In the rows, 128 means zero.
The rows of A fall into 3 groups, which share some directions, and each row is roughly a mix of its group's hidden directions.
A:
[[170 131 123  92 150  98  98 176  98  94]
 [148 145 161  99 150 157 115  76  99  82]
 [147 135 157  92 122 160 105 101 122  58]
 [168 151 114 173 123 124  96 185 106 152]
 [103 180 156 131 138 125 167 140  91  77]
 [192  72 113 155 127 156 132 130 152 111]
 [155 170 172  98 159 137 131 128  90  83]
 [167  66 103 123 161 107  96 112 160 133]
 [167 136  96 116 165  94  82 166 150 104]
 [101 113 137 122 116 153 172  74 176  99]
 [104 179 157 104 105 152 155 119 105  75]
 [113 101 111 182  81 125 133 144 145 182]
 [154 125 148  87 157 152 100  88 120  72]
 [185  88  91 155 104 138 115 161  97 127]
 [ 82 127 154 150  91 161 175  95 111 153]
 [ 76 133 136  84 133 129 146  62 146 122]
 [182 119  96 116 167  91  85 151 143 117]
 [200  86  97 125 114 120 144 118 140  93]
 [100 146 110 162 127  87 149 177 132 181]
 [159  97 141 121 115 172 140  73 123  79]
 [146  69 119 131 110 165 148 119 146  69]
 [ 78 187 128 120 170 128 105 127 120 166]
 [156 118 145  98 124 178 109 112 128  61]
 [162 129  70 129 182 113  98 153 154 125]
 [152  77 116 152 100 122 111 173  80 150]
 [ 85 102 115 159  80 104 124 172 144 162]
 [164 116 151 127 145 161 142  97 110  57]
 [128 158 123 142 128  77  96 173 142 181]
 [162  93 141 121 127 171 130  94 125  63]
 [178 109 131 151 151 154 159 147 125  66]
 [106  93 151 102 118 146 168  87 153  78]
 [184 134 104 108 162  90  83 153 135 111]
 [109 201 148 115 160 130 159 126  89 118]
 [125 144 112 146 149  77 115 147 133 201]
 [108  96  94 178  86 145 134 120 172 153]
 [168 143  99 169 149 130  87 182 120 147]
 [161 109  93 131 137  76  77 159 152 140]
 [170  95 149 130  89 125 166  83 131  88]
 [125 196 153  98 156 144 134  84 125 102]
 [ 77 141 110 121 102 100  94 134 140 190]
 [ 73 150 140 154  74 125 174 138 109 129]
 [179 136 126 129 150 136  92 170  71 110]
 [102 180 159 154 117 133 174 122  80 116]
 [ 86 203 148 110 126 132 138 159 101 123]
 [101 109 126  86 142 139 144  83 170  77]
 [ 76 120 151 137  91 162 174  88 130 140]
 [115 177 129 136 116 116 111 164 124 201]
 [ 67 149 115 130 142 124 104 127 130 196]
 [117 179 130 127 139 112 100 165 120 194]
 [ 82  98 123 135  74 110 114 128 138 185]
 [125 110 108 180 123  81 144 167 142 175]
 [103 174 166  75 137  90 108 135 103 113]
 [165 114 102 101 159  88  72 152 150 125]
 [145  83 109 179  76 136 120 164 117 146]
 [151 142 140  73 164 140 100  83 126  89]
 [173  84 109 161 138 109 150  80 160 117]
 [180 145 154 157 130 124 129 178  78 144]
 [169 124 129 153 159 155 154 154 127  61]
 [123 151 133 173 141  90 124 154 108 195]
 [190 128 157 116 126 134 152 114 105  68]
 [128 162 147 115 120 168 156 151 116  58]
 [100 170 175  94 176 128 146  98 138 112]
 [165 146 107 111 175  85  74 147 137 128]
 [158 145  93 107 175 101  79 162 145 116]
 [ 64 165 113 123 137 134  99 168 130 166]
 [166 128 160  82 162 113 135 150  92  82]
 [125 184 135 102 183 137 100 149  90 140]
 [102 100 100 175  84 140 139 116 167 165]
 [110 112 114 189  87 139 143 131 167 171]
 [173 106 137 104 168 120 121 172 113  76]
 [105 116  84 165  96 148 133  98 181 153]
 [ 99 101  97 165 128  81 149 160 144 173]
 [ 91 115 106 111  69 108 111 124 138 185]
 [173 147  98 101 176 103  87 151 140 105]
 [ 91 133 124 106 103  91  86 120 132 192]
 [179 129 153 111 143 172  87 137 124  80]
 [ 73 127 121  94 125 119 145  64 149 153]
 [124  64  87 140  86 116 124 131 114 170]
 [105 126 149  72 143 137 152  72 130  86]
 [175 127  98 114 165  90  81 157 147 112]
 [126 172 159 103 161 158 138  91 135  76]
 [ 98 105 151 145  85 164 183  91 121 133]
 [158 155 171  92 159 127 137 139 107  69]
 [101 195 140 112 169 151 121 141  89 145]
 [156  51 101 153 113 138 127 112 155 150]
 [ 80 121 107 153  87 135 133  90 148 181]
 [ 90 163 128 110 111  87  97 128 134 190]
 [191 112 132 135 158 148 153 128 116  70]
 [178 113 140 165 144 151 177 115 114  82]
 [164 159 103 112 181  94  81 148 135 121]
 [ 58 144 156 143  99 149 151 108 116 165]
 [110 130 102 152 125  86 127 175 148 190]
 [175 105 152 137 146 157 163 121 118  65]
 [102 124 120 162  95 117 113 165 131 199]
 [111 130 112 163 146  68 129 173 134 174]
 [ 97 103  98 156  87 148 143  82 147 170]
 [179 149 130 132 176 141 135 150 119  67]
 [ 86 141 106  83 135 120 136  60 148 143]
 [ 95 100  98 170  86 142 137 107 165 167]
 [175 120 127 155 159 159 170 125 125  72]
 [133 181 186 120 152 141 161 114 139  91]
 [143  72 131 159  66 122 162 109 134 130]
 [142 162 126 170 130 120  87 182 102 166]
 [100 124 105 159 135  72 142 153 135 187]
 [ 92  84 125  93 101 124 163  72 142 127]
 [123 112 105 180 121 107 149 184 139 174]
 [155 108 132  96 157 144 130  84 130  60]
 [188 143 125 163 148 128 112 186 101 134]]
One row of each group comes first, with its name. Which group is each row after those in?
[ 63 135 119 115 101 110 101 124 147 184] => <56>
[116  90 134  95 136 141 162  95 168  73] => <65>
[123 127  96 142 105 121 125 180 160 193] => <103>

[194 101 121 119 170 131  80 129 148 126] => <103>
[156  73 140 147 103 122 128 179  81 132] => <65>
[160 179 156 137 164 125 178 125 167 125] => <65>
[103  88 102 173  83 134 139 123 160 169] => <65>
[160  95 134 122 127 177 148  84 123  74] => <103>
[ 70 153 118 116 162 155 100 180 132 146] => <56>
[ 87 149 121 125  88 156 190 148 127  97] => <103>
[167  65 108 145  81 114 140 133 154 108] => <56>
[140  50  94 132 105 134 124 115 169 134] => <103>
[125  64  92 146  78 125 123 130 109 161] => <65>
[135 104  80 125 134  87  79 156 162 157] => <56>
